One turning vector, and how many ticks it has turned:
The counts run from 0 to 184.
[176 159 110 179 109 140 111 121 118 126 135 149 128  65 130 158 111 169
 118 101 157 121 161  99  98 140 147 116 127 171 145 122 162 143] | 102
[187 114 113  98  68 134 136 143 143 159 152  94  85 106 111 122 158 131
 108 127 129 106 118 152 165 150 139 178 151 142 127  86 113 169] | 69
[107 131 115 108 105 142 128 146 117 156 155 136 152 135 129 135 105 157
  72 123 102  73 117 158 148 123 128 175 107  73 165  95 162 104] | 154
[ 68 125  99 122 146 140 121 112 173 133 113 135  90 133 134 168 114 107
 136 111 131 118  98 148 196  88 116 129 161  89 106 110 114 133] | 130
[143 123 141  74 109 104  95 123  97 132 112 141 168 169 133 108  74 132
 145 139 114 135 130 187 190 140 116 117 138 127 136 159 139 107] | 167
[ 85 173 115 122 197 131 132 147 162 128 104 158 136 139 135 164 141 118
 162 113 140 150 164 129 176  81 130 144 158 147 127 145 127  97] | 4
[143 130 161  59 133 142 178 162 125  98 120  94 135 150 149 120 123 125
 124 148 114 133 133 173 196 147 140 120 132 138 164 118 122 105] | 74
[142 163 143 137 100  76 150  99 126 185 148 166 153  98 148 120  73 131
  99 165 134 103  82 150 135 148 103 160 144 140 134 117 134 124] | 54
[ 65 122  97 147 139 139 122 101 177 144 118 150 108 134 115 160 111 146
 132 123 137 120  88 146 174  85 117 104 136  86 110  90 127 112] | 131
[192 115 112  72  76 126 119 133 151 140 139  99 108 108 117 119 140 117
 102 134 122 134 110 153 144 167 148 175 158 159 131 115 109 147] | 68
[127 125 148 161 139 116 118 122 131 179 134 136 172 108 132 126 138 144
 129 124 141 124 108 105 164  65  74 198 129 158 147  99 141 123] | 48
[128 104 107 124 115 131 147 171 169 125 152 132  90 171 136 148 162 197
 153 103 116  98 133 104 108  72 126 161 128 113 114 110 160 114] | 25
[151 105 141 122 129 139  77 135 111 142 113 135 155 137 122 131 156 142
 154 142 132 174 131 144 159  94  73 147 146 207 143 121 125 116] | 173
[128 161 168 187 145 155 168 116 139 128 141 142 141  99 127 157 146 138
 144 108 139  89 132 118 132  91 117 138 147 179 196  98 147 139] | 94
[124 136  96 124 144 142 124 122 151 106 126 159 142 121 179 173 149 138
 151 127 106 144 151 122  85 118 110 135 187 203  93 137 136 104] | 12
[161 103  94 140  83 135 109 135  88 155 152 115 154 141 124 108 147 154
 149 110 120  71 138 140 177  94 107 165 127 113 103  91 148 151] | 162
[137 118 101 131  83 132 142 153 163 135 160 139  66 162 150 143 142 173
 132  87 113  80 125 102 117  91 126 169 150 104 120 120 140 129] | 24
[139 106 133 131 100  77  84 102 150 173 143 146 158 135 117 146 112 116
 171 118 137 104  84 131 134  98  90 155 142 144 123  91 129 155] | 46
[139 116  85 187 120 143 113 120 124 159 161 168 146 126  96 163 127 115
 165  86 159 108 126 148 132  88 126 110 166 157 148 105 110 113] | 1
[173  94 132  78  79  86  96 145 106 134 130 111 150 144 138 134 142 112
 131 119 140  70 121 164 144 129 106 186 145 120  96 139 138 132] | 160
[130  97 124  92 145 104  89 176 140 113 132 139 108 139 175 170 158 163
 128 116 121 103 156  87 120 115 130 203 113 151 111 139 161 130] | 150
[145 151  87 157 134 125 119 118 147 117 138 174 122 102 178 161 155 158
 162 130 139 142 157 117  92 113 127 115 153 185  89 137 130  97] | 11
[147 157 167 113 123  74 137 116 153 128 104 140 124 100 139 103 128 169
 123 172 164 163 113 133 158 134 103 135 128 196 143 136 124  91] | 180
[ 92 127 118 145 126 140 131  96 171 124 136 171 151 113 145 149 117 171
 113 116 160 152  89 128 134 116  89 103 115 126 149 112 117  41] | 133
[127 145  96 129 118 158 139 140 122 174 160 134 123 117 123 103  82 169
  88 148  75 137 109 144 168 140 140 147 129 143 150  79 159 149] | 62
[118  90 120  72 146 118  71 171 134 124 136 128 127 142 152 176 146 144
 130 133  92 103 144 122 120 110 143 182 117 132  96 113 174 146] | 151
[ 64 139 124  82 142 118 115 105 140 119 122 152 126 119 203 169  91 134
  80 146  96 114 133 139 128 161 121 139 125 106 113 127 142 113] | 144
[122 139 117  71  91 123 105 107 127 132 111 114 101 143 171 126 102 158
 117 113 131  80 119 165 136 127 125 109 123  52 108 108 138 107] | 30
[130 131 120 100 139  92  85  84 161 111 138 163 103 115 212 154 135 116
 153 111 137 120 100 139 121 122 129 114 164 143 104 140 103 109] | 136
[158 126 128 102 136 103 123 152 132 141 119 135 142 101 149 152 138 143
 121 163 103 157 146  99 132 144  93 192 136 210  95 121 141 149] | 58
[190 125 133  57 112  84 119 169 159 137 128 131 134 131 122 131 118 158
 125 164 120 169 123 138 129 181 158 124 122 171 122 139 136 111] | 66
[ 78 126 105 151 132 143 121  96 182 145 130 159 130 123 126 154 110 171
 129 125 143 137  86 144 157  97 104  89 117 107 124  95 124  72] | 132
[123 172  92 133 127 156 143 145 158 128 117 128 138 112  65 142  78 150
  89  85 114 103 132 124 145 121 163 149 148 109 162 117 161 152] | 108
[130 142 179 129 129 125 109  86 166 105  99 128 139  99 123 135 126 137
 140 117 175 164 152 117 168 158 138 117 109 166 197 137 122  93] | 88
[ 80 107  95 100 155 150 111 112 155 118 108 129 109 143 145 166 125  89
 136  84 119 132 110 136 196  82 107 151 180 121 122 136 100 138] | 129
[117  91  92 101 149 146 107 124 147  99 115 136 137 145 151 158 133  97
 148  79 117 165 121 130 171  87 112 145 180 155 132 153 103 121] | 128
[ 80 103 135 108 104 133 116 105 115 138 115 106 144 159 126 148  97 127
 125 105 111  93 123 126 176 100  69 167 128  88 113  88 141 155] | 38
[105 100 107  67 136 147  71 155 131 131 137 119 151 155 138 167 123 141
 110 133  81  88 124 151 124 116 136 167 128 115 120  93 172 147] | 152
[121 140 155 141 174 115 115 139 114 167 118 133 152 102 149 128 142 155
 129 139 141 143 125 114 176  73  86 190 117 158 132 102 145 119] | 49
[190 116 116  50  93 101 104 148 156 126 133 115 133 119 121 121 125 134
 112 144 113 153 108 149 127 187 152 147 145 165 131 120 126 139] | 67
[142  79 101 123 145 128 114 138 140  88 127 147 137 147 152 163 133 132
 182  77 132 162 117 115 156  85 115 113 164 172 121 150 109  94] | 127
[157  95 145 141 106 115  85 133 125 153 122 151 141 141 103 131 155 164
 172 145 151 161 141 124 157 102  74 129 122 191 112 112 131 120] | 172
[ 98 136 170 118 118 163 149 107 139 142 138 122  99 152 118 161 113  96
 162 116 117 109 141 150 202 137 120 119 140 125 175  84 115 169] | 84
[126 126 101  84 154 132 152 170 125  81  75 111 134 136 117 159 107 130
 114 109 148 136 132 166 183 104 119 101 141 115 101 161 127  94] | 120
